One vector is turned by the same rotation once a tick. Each row is the vector after some number of ticks, and that number follows the row.
The counts run from 0 to 342.
[129 100 119 150 132 131 121  90 115 112 165 164 133 136 112 122 101 159
 163 132  98  90 100 119  99 126 187 150 111 101 143 122 120  55 133 137
 113 102  85 175 128 143 145 110 161  98 150]	216
[136  95 127 148 147 128 115  72 124 125 130 138 179 140  97  95 123 161
 148 111 121  93 101  84 127 109 205 162 105 127 164 150 105 113 121 135
  79 104  97 132 140 141 141 114 127 107 131]	137
[142 105 125 123 149 164 145  89  86 140 128 137 159 132 103  99 133 189
 130  97 116  82 109  98 133 142 183 125 135 151 160 133 139 109  86 137
  64 105  98 160 130 132 136  95 129 122 100]	147
[114  86 102 161 134 134 111  93  92 140 164 167 155 136 106 104 116 147
 163 120 118  79 116 115 110 137 194 153  93 122 176 134 130  76 134 132
  89 100  99 162 110 134 132 118 143 110 133]	180
[134  83 139 109 140 136 141  59 127 120 109 138 159 135  86 132 107 155
 141 108 127  91  85 120 125 123 183 145 104 146 153 134 110 114 107 148
  74 110  86 160 163 136 140  82 137 116 110]	338
[135  94 136 161 136 119 116  68 126 125 147 133 182 153  99 135 130 142
 147  94 120 110 109  87 132 130 199 176 103 126 175 154 115 114 120 122
  87 120 110 136 167 157 142 100 110 110 122]	138
[135 120 132 165 121 116 135  74 118 126 150 131 165 134 100 154 132 185
 164 113 124 118 107  98  97 119 193 159 117 131 139 136 137 110  94 125
 107 136 112 165 161 137 161  79  96 103  94]	236
[156 116 125 166 129 164 155 106  76 126 179 130 140 149 126 150 138 172
 146  97 105 111 136 119 116 166 164 133 144 119 151 134 149  76  93 113
 115 119 111 185 146 158 151  88 141 119 105]	207
[162  97 142 120 136 125 139  59 148 110 124 132 141 145 104 104 117 154
 137 123 125 107  86 116 110 104 198 137 107  98 136 123 123  93 106 134
  89  94  92 173 157 124 167 107 148 103 132]	75
[164  93 126 168 128 129 142  71 108 145 150 117 179 147 115 116 157 141
 134  99 145 127 134 105 122 127 189 160  90 109 166 152 124 121 105 110
  92 103 125 158 154 128 173 108 127 124  88]	322
[135  97 126 139 134 148 146  80 105 108 146 162 130 135 107 149 101 161
 157 142 115  91 107 147  87 135 171 122 125 111 129 109 135  72 114 128
 110 109  86 205 150 133 152  93 158 103 120]	255
[156 130 152 160 132 142 150  84 114 105 163 119 164 138 110 161 132 186
 144 120 101 114 110  94 118 136 178 153 140 113 120 137 114  99 109 124
 116 131  98 165 181 151 170  82 127 105 103]	12
[139  87 120 182 154 172 135  89  79 114 151 145 169 156 119 153 117 137
 146 110 109  98 129 122 115 146 175 147 145 123 172 153 126  96 114 108
 109 115 102 159 171 173 128 104 141 106 129]	156
[152  93 146 113 138 137 145  64 135 101 124 136 134 157 104 137 102 135
 134  98 109 102  84 124 123 140 186 135 131 118 158 126 138  89  95 125
  88 109  96 177 176 153 141  87 144 105 136]	114
[172 102 121 173 128 151 153  88 102 122 156 119 161 127 119 125 137 177
 154 121 123 122 123 115 107 106 178 151  98  90 134 150  92  86 118 139
 127 101  99 156 140 140 179  98 159 115 110]	260
[118  91 133 126 148 153 133  79 102 113 132 162 141 149  99 141  96 149
 147 112 103  79  96 126 116 151 179 128 143 143 164 124 143  88 104 128
  82 115  89 179 155 154 115  92 141 104 135]	154
[157  91 123 133 138 153 144  86 112 122 139 123 149 129 109 101 117 169
 148  87 104  97  91  99 136 127 181 146 109 122 164 153  99  73 107 161
 101  99  87 141 124 155 144  95 160 117 135]	162
[148 113 127 146 121 131 147  84 108 131 167 148 129 145 119 123 140 158
 139 127 127 107 127 134  94 147 180 125 116 101 139 104 166  85  99 102
  89 100 116 211 143 110 176 107 138 111  98]	269
[174 108 143 134 131 126 151  52 143 112 134 122 143 158 112 129 126 149
 133 105 128 127 100 118 105 116 192 139 121  97 143 131 143 100  87 116
 101 110 114 180 177 134 177  97 133 105 117]	74
[115  87 119 141 118 118 137  69 104 140 150 163 147 132  95 143 123 145
 153 132 143 100 121 142  98 139 177 146  81 131 151 112 140 102 116 120
  79 108 103 200 139 108 157  94 137 119  88]	280
[140  94 131 174 148 147 134  68  91 128 134 141 183 156 106 143 137 139
 134 127 141 106 142 118 109 128 188 145 127 124 157 139 137 134 107  91
  85 117 115 173 184 137 150 110 117 114  94]	95
[118  98 147 143 149 149 128  86 108 109 149 160 173 137  94 139 110 157
 136 164 115  77 117 126 111 133 176 145 121 124 123 121 100 105 144 125
  79 104  72 181 168 133 148 109 159 118 111]	54
[133 114 150 127 138 143 140  90 122 100 155 144 145 131 102 137 107 182
 145 146  97  84  95 117 111 136 174 141 128 109 113 114 103  76 130 142
 100 108  70 186 155 139 156  94 161 109 125]	252
[161 102 130 134 123 126 151  68 118 141 143 125 151 146 107 109 148 153
 127  92 141 119 118 112 122 133 190 137  95 118 160 133 147 112  81 119
  72 103 121 181 142 111 171 100 123 124  87]	85
[176 106 140 138 146 153 147  79 118 113 142 121 159 143 119  83 139 170
 122 127 122 108 117 105 118 114 191 129 124  88 129 134 117  98 114 122
  87  89  94 171 149 126 178 124 163 117 120]	310
[128 122 132 128 138 129 131  96 116 131 155 136 154 129 101  92 135 194
 142 102  97  84  97  76 136 138 195 150 114 137 145 131 125  91 108 146
  73 111  97 154 115 133 145  99 123 113 114]	187
[115  99 127 170 129 151 130 105  79 127 180 148 174 126 105 154 128 162
 151 136 114  94 136 121 120 151 166 168 100 128 139 136  91  92 146 133
 101 116  87 170 142 142 152  93 152 127  96]	242
[183 115 153 156 138 138 147  71 131 108 154 112 165 159 120 119 144 151
 122 113 119 124 122  96 120 121 194 148 125  81 138 141 121 102 108 107
 100 104 109 164 175 144 181 114 142 114 117]	311
[106 120 138 125 136 125 122  94 120 122 160 159 142 142  95 130 117 176
 144 114  93  77  95 101 124 162 186 144 128 148 150 112 150  88 111 131
  72 122  98 177 138 136 132  92 116 106 115]	190
[175 111 128 162 111 128 158  77 121 125 161 110 147 139 118 153 139 164
 151  94 126 139 113 115 105 121 177 154  99  95 144 142 117  84  96 132
 129 116 113 172 154 141 182  78 141 114 101]	261
[149 103 148 145 134 127 127  85 132 119 178 127 164 165 117 112 140 127
 122  91 109 109 121  93 148 161 189 166 107  92 169 143 121  90 127 113
  82  97 108 155 156 157 156 117 150 123 133]	127
